Each path below is one point turned by a fixed rotation once a step. After each direction that follows a path, write how fast that rotation turns it, in degrees per step (0 if it stays still).
Each turn is a multiple of 5 degrees from 10 to 175, or 0.
Each row of a path follows its step; steps can be skipped.
Path 1:
step 0: |   3 |   6 |  -4 |  26 |  -6 |  -2 |  10 | -14 | -21 |   0 |   2 |  18 | -16 | -14 |  17 |   0 |  -2 | -14 |  -9 |  16 | -31 | -10 |  13 | -25 |  25 |  23 |   5 |   5 | -21 | -12 | -18 |  13 |  40 |  -9 |  12 |  -9 | -18 |  -3 |  16 | -37 |  -1 |   2 | -14 | -18 |  -2 |
step 1: |  -4 |  10 |  -6 |  28 |  22 |   0 |  19 | -13 |   4 | -12 |  36 |  34 |   3 |   1 | -15 |   9 |  20 |  22 |   8 |   2 |   5 | -11 |   3 |   3 |  19 |  14 | -18 |  26 |  -9 |  -6 |  -7 |   3 | -15 |   6 |  -9 |  25 | -16 | -18 | -24 |  -1 | -28 |  12 |  -4 | -25 |  12 |
step 2: |   3 |  17 |  -4 |  38 | -21 | -25 | -15 | -32 |  -9 |   3 |  32 | -15 | -16 |  13 |   1 |  -6 |   9 |  -5 |   3 |  16 |  -7 |   2 |  -1 | -10 | -30 | -36 |  -6 |   6 |  -3 |   1 |   3 |  -6 |  -2 |  29 | -11 |  18 |  -9 | -16 |  17 |  19 | -15 |  -3 |  14 |  -1 | -13 |
step 3: |   1 | -10 |   2 |  13 | -15 |  14 |  -1 |  -8 |   0 |   7 | -11 |  27 |  -8 |  25 |   5 |  11 | -36 |  16 |  24 |  15 |  -5 |  14 |  -4 | -11 | -25 |  -4 |  20 | -17 | -25 |   7 |  -7 |   2 |  -5 |   8 |  42 |  13 |  22 | -10 | -12 |  -9 | -26 |  12 |  20 |  17 | -14 |
step 4: |   4 |  -8 |  30 |   9 |  17 |  -1 |  36 |  -2 |  26 |   9 |  -5 |  -6 |  -3 |  -5 |   8 |   3 | -17 | -20 | -20 |   5 |   4 | -14 |  -1 |  -4 |   1 | -36 |   7 |   6 | -29 |   5 |   6 | -30 |  34 | -11 |  14 |   7 |  -1 |  -9 |  -7 | -30 | -15 |  24 |  -8 |  -7 |  -9 |
step 5: |  12 |  -2 | -11 |   2 | -15 |  13 |  17 | -18 |  -5 |  14 |   9 |  18 |  -6 | -42 | -13 |  11 |  -2 |   2 |   7 | -31 | -19 |  10 |  -3 |  22 |  -3 |  -5 |  -9 |  37 | -19 |   4 |  -3 |   2 |  16 |  -5 | -11 | -13 |  -1 | -36 |  17 | -21 | -25 |  -7 |  -7 |   5 |  21 |
step 6: |  16 |  11 |  17 |  23 |   2 | -30 |   7 | -11 |  13 | -13 |  -4 |  25 |  12 |   2 | -16 |  -8 | -14 |   3 |  -4 | -18 | -13 |   8 | -10 |  20 |  12 | -12 |  -8 |   8 |   7 |  -6 | -45 |  13 |  10 |  40 |   0 |  16 | -29 |  -3 |   5 |  -2 |   5 |  -7 |  31 |   1 |  12 |
step 7: |   9 |  -6 |   4 |  13 | -28 | -17 |  11 |   5 |   6 | -11 |  23 |  20 | -25 |  19 | -29 |  17 | -30 |   0 |  14 |  16 |   3 | -12 |  13 |  20 | -28 | -11 |  -7 | -25 |  31 | -16 |  12 |   5 |  19 |   1 |   3 |  34 |  10 |  -5 |   7 |  -3 |   0 |   6 |  -6 |  -2 |  16 |
step 8: | -17 |  -9 |  10 |   8 |  -9 | -24 | -18 |   7 | -19 |   1 | -10 |  15 | -14 |   2 | -12 |   6 | -19 | -13 |  -2 |   0 |   3 |   6 |  15 | -24 |  13 |  13 |  10 | -22 | -29 |  23 |  -2 | -29 |  28 |  -3 |  13 |  23 |  18 | -32 |  26 | -13 |   2 |  -2 |   6 | -29 |  -6 |
step 9: | -17 |  -8 |  14 |  12 |   1 |  15 |   6 |   6 |   5 |   8 |  12 | -12 |   5 |   1 |   8 |   6 | -28 |  16 |  -5 | -14 |  26 | -11 |  -6 |  10 |  19 |  19 | -17 |  30 | -31 | -19 |   5 |   4 |  11 | -27 |  -7 |  29 |   0 |  -9 |   2 |  -3 | -36 |   2 |  32 | -17 |   7 |
Directions:
|   7 |   1 |   1 |   5 |  11 |   2 |   4 |   0 |  -2 |  -7 |  -2 |  -3 |  -8 |   0 |   4 |  -3 |   1 |   3 |   7 |  -2 |  -5 |   5 |   0 |   5 |   7 |  -1 |   7 |   3 |  -3 |  -5 |   1 |   9 |   2 |   3 | -11 |  -4 |  -2 |  -4 |  -1 |  -4 |   6 |   2 |  -4 |   0 |   7 |
70
|  -2 |   3 |   5 |  -6 |   0 |   2 |   4 |  -3 |  -5 |  -1 |   3 |  -3 |   6 |  -2 |  10 |   5 |  -1 |  -3 |   1 |  -5 |  -8 |   0 |  -3 |  -1 |  -4 |   2 |  -5 |  -2 |   7 |   0 |  -4 |  -1 |  -6 |  11 | -11 |   3 |  -3 |  -1 |  -3 |   0 | -10 |  -4 |   3 |  -5 |   5 |
85
|  -6 |   2 |   9 |  -1 |   9 |  -2 |   2 |  -1 |  -1 |  -2 |  -1 |   4 |   9 |   5 |  -4 |  -2 |  -3 |  -4 |   5 |   1 |   5 |  -5 |  -2 |   3 |   2 |  -1 |   0 |   5 |   0 | -11 |  -3 |   2 |  -1 |  -3 |   4 |   6 |   0 |  12 | -10 |  -2 |  -2 |   7 |   0 |   1 |   4 |
130
|  4 | -6 |  6 |  0 |  5 |  4 | 13 |  5 |  7 |  1 |  6 |  3 |  1 |  3 |  5 |  1 |  3 |  7 | -8 |  4 | 11 | -5 |  1 | -3 |  0 | -2 | -1 | -1 |  2 |  1 |  2 |  2 | -1 |  1 | -5 |  8 | -7 | -3 |  2 |  4 |  3 | -3 |  2 |  7 |  0 |
135
